A single turn carries every row of the set below to another of its rows. Some are shown first; where does it send the rows asked next?
Q298: [-1.11  0.55 -3.24  0.00 -2.12 -0.75 -1.26  1.13  0.58 -0.62  0.27 -1.11
  0.05  0.09 -1.63  1.28  1.03  0.74 -0.63 -1.29]
Q764: [ 1.09 -0.63  0.67 -2.51 -1.72 -0.35 -1.75  0.56  0.83 -1.16  3.10 -1.57
 -0.85 -0.24  1.21  0.86 -0.30  0.16 -0.65  0.75]
Q564: [-1.77  1.76  0.83 -0.38 -0.76  1.04 -1.41 -0.71  1.58 -1.53  0.75  0.12
 -3.28 -0.18 -1.99  1.85  0.05  0.68 -2.44  1.64]
Q787: [-1.73  0.82 -3.02  0.21 -0.73  0.19 -1.84  1.71  0.36 -1.47 -0.06 -0.34
  0.02  1.14 -2.54  1.06 -0.27  0.17 -1.80 -1.61]
Q887: [-0.97  1.30  0.63 -1.74 -1.99  1.82 -1.73  1.31  1.11 -1.50  2.85 -0.41
 -0.62  0.53  2.10  1.03  0.57 -0.19 -1.29  0.45]
Q727: [-1.01  0.16 -0.01  0.62  0.85 -1.20 -1.29  1.41 -1.45  2.29  1.45  1.75
  1.03 -0.42 -0.61  1.72 -3.66  0.58 -2.36  2.20]
Q700: [-0.92  3.12  0.17  2.31  0.88 -0.72  0.04  0.31 -0.55  1.39 -0.37  0.80
  0.27 -1.31  0.39 -1.65 -2.40  0.23  0.06  0.51]
Q212: [ 0.55  2.56 -0.52  1.09  1.17 -0.30 -0.14  0.47 -0.76  1.13 -0.88 -0.02
  0.00 -2.33 -0.81 -0.66 -2.91 -0.42  0.70  1.39]
Q981: [-2.40  0.67  0.81 -0.36 -1.36 -1.08 -1.13  0.45  1.72 -1.62  1.84 -1.80
 -2.68 -0.20 -1.51  0.61  0.54  1.11 -1.22  1.40]
Q503: [-2.69  0.98  0.70  0.21 -1.12  0.01 -0.16  0.51  2.29 -0.63  1.40  1.00
 -2.53  0.81 -1.70 -0.51 -0.57  1.04 -2.27  2.71]
Q444: [-1.35 -0.55 -0.67 -2.23 -2.13  0.42 -0.32  0.04  0.93 -1.31  4.00 -0.18
  0.57  0.46  1.54  0.61 -0.89 -0.39 -1.26  0.33]
Q908: [-0.79 -1.15  0.77 -1.41 -2.38  1.03 -2.46  0.79  1.35 -2.10  2.92 -0.78
 -1.30  0.21 -0.10  1.76 -0.57 -0.02 -1.76 -0.50]
Q631: [-2.07 -0.07  0.37 -0.13 -2.11 -0.92 -0.96 -1.22  2.21 -0.22  1.23  0.98
 -2.57  0.62 -1.88  1.17 -0.34  1.44 -1.12  2.25]
Q558: [ 0.50  2.83 -1.04  0.93  1.70 -0.58  0.62  2.03 -1.30 -0.11  0.28  0.29
  1.59 -1.79 -0.25 -1.09 -1.65  0.35 -0.69  1.33]
Q414: [ 1.10 -0.63  1.07 -0.15 -0.08  0.60 -0.38  0.37 -1.30  0.72 -2.26  1.32
  2.28 -0.22 -0.18 -0.17 -2.31 -1.48 -1.12  0.41]
Q766: [ 1.08 -0.05  0.67  0.28  0.46  0.70  0.01  1.43 -1.14 -0.02 -1.65  2.28
  2.60 -1.10  0.07 -0.18 -1.79 -0.89 -1.37 -0.73]
Q418: [-0.89  0.43  1.20  0.58  0.30 -0.85 -1.98  1.31 -2.65  0.82 -0.12 -0.81
  1.19  0.61  0.84  1.41 -3.97 -0.18 -1.51  2.08]
Q168: [-0.42  0.00  2.01  0.91  0.51 -0.51 -0.25  0.96 -2.17  1.35  1.98  1.62
  1.06 -0.30  0.15  2.06 -3.48 -0.89 -1.60  1.86]
Q189: [-0.63  1.26  1.77  0.48 -1.46 -1.06 -0.42 -0.33  2.42  0.13  0.87 -0.11
 -2.62  0.07 -1.96  0.08  1.26  0.27 -1.47  1.39]
Q605: [ 1.04  0.29  1.50  0.50  1.03  0.83 -0.33  0.32 -0.89 -0.81 -0.76  3.23
  2.16  0.70 -0.18  0.00 -2.37 -0.72 -1.83  0.72]
Q32: [-0.27  2.66  0.61  1.22  0.30  0.29 -1.13  1.82  0.08  1.09 -0.73  0.36
  0.24 -1.72  1.13 -1.59 -3.11  0.43 -0.38  1.84]
Q925: [-1.60  0.57 -0.49 -0.25 -1.50 -0.05 -2.30  1.05  2.22 -2.10 -0.03 -0.70
 -0.66  0.80 -1.12  0.33  1.35  0.33 -0.70 -1.91]
Q157: [-2.43  1.56 -0.16  0.08 -0.98 -0.14  1.04 -1.53  2.19 -1.06  1.97  0.57
 -2.13 -0.13 -2.15  0.08 -0.26  0.32 -1.83  1.52]
Q688: [-0.76  2.36 -0.18  1.14  2.00 -1.59 -0.07  1.15 -0.84  0.96 -0.49  0.94
  0.28 -2.30 -0.83 -0.41 -2.68  0.70  0.27  1.50]
Q645: [-0.34 -0.89 -0.31 -1.65 -1.10  1.37 -1.60 -0.67  0.60 -1.88  2.80 -0.50
 -1.06  0.53  1.78  2.44 -0.73  0.11 -0.01  0.22]
Q632: [-2.28  0.59 -1.57 -1.66 -0.76 -0.62 -2.63  0.96  0.26 -1.32 -0.86 -1.38
 -0.01  0.82 -0.74  1.85  1.16  0.90 -1.80 -0.62]
Q201: [-2.16 -0.07 -2.70 -0.93 -0.71 -0.80 -1.26 -0.59  0.95 -1.60 -0.16 -0.05
  0.92  1.23 -1.85  1.02  0.01  0.09 -1.45 -1.86]
Q963: [ 0.37 -0.24 -0.62  0.63  1.31  0.30  0.22  0.28 -1.61  0.13 -1.89  1.82
  1.39  0.10  1.10  0.10 -2.76 -0.02 -2.25 -1.12]
Q671: [-2.27 -0.17  0.30 -0.13 -1.08 -0.02  0.34 -0.90  2.05 -0.10  0.55 -0.43
 -2.91 -0.78 -0.58  0.95  0.84  1.52 -1.46  2.28]
Q48: [-0.52  2.45 -0.63  1.92  2.04 -0.67  1.16  0.14 -0.76  0.89 -0.56  1.12
 -0.82 -1.10  0.52 -0.51 -2.94  0.71 -1.20  0.79]
Q317: [-0.49 -0.65 -0.20 -2.53 -1.30  0.84 -1.08  1.29 -0.06 -3.04  3.07 -0.54
  0.08  1.35  1.32  0.26 -1.40  0.00 -0.95  1.01]
Q769: [ 0.98 -0.32  0.12  0.67  0.21  1.38 -0.95 -0.42 -1.62  0.05 -1.42  1.71
  1.48 -0.87 -0.32  0.05 -3.34 -0.55 -1.97 -1.37]
Q537: [ 0.80  0.83  1.02  1.60 -0.17  1.75 -1.08  0.94 -1.37  0.00 -2.25  0.91
  0.83 -0.72 -1.10  0.23 -2.96 -0.95 -2.91  0.20]
Q780: [-1.67  0.46 -1.85  0.90 -1.12  0.28 -1.18  0.26  0.84 -0.73 -0.35 -0.79
 -0.33  1.24 -0.79  2.25  1.77 -0.09 -0.79 -1.90]
Q131: [-0.65  0.02  0.67  0.89  0.76 -0.29  0.68  0.69 -2.11  1.58  1.68  1.12
  0.41  0.10  2.42  1.08 -3.62 -0.02 -2.29  1.26]
Q249: [-0.59  0.54  1.31  0.99 -0.29 -0.62 -0.85  0.86 -1.65  2.89  1.38  0.61
  0.92 -0.18  0.42  1.56 -3.47 -1.40 -0.87  2.10]
Q36: [ 0.61 -0.22  0.18 -1.36 -2.42  1.02 -0.53 -0.25  0.52 -3.01  2.74 -0.28
 -0.14  1.21  1.06  0.84 -0.07 -0.35 -0.02  0.59]
Q37: [-1.05 -0.38  1.51  0.42 -0.05 -1.19 -0.18  0.14 -2.85  1.57  1.23 -0.26
  1.05 -0.39  1.02  0.69 -3.59  0.12 -1.96  1.96]
Q965: [ 0.13  0.38 -1.34 -0.21 -1.01 -1.02 -3.04  0.42  0.90 -0.45  0.19 -0.79
 -0.30  0.92 -1.99  2.12  0.47 -0.29 -0.91 -2.24]

Q632 goes to Q887
Q558 goes to Q605
Now find these:
Q36 goes to Q631
Q37 goes to Q700
Q414 goes to Q249
Q168 goes to Q688
Q32 goes to Q537
Q131 goes to Q48
Q965 goes to Q764
Q787 goes to Q317
Q908 goes to Q981
Q201 goes to Q444
Q671 goes to Q780

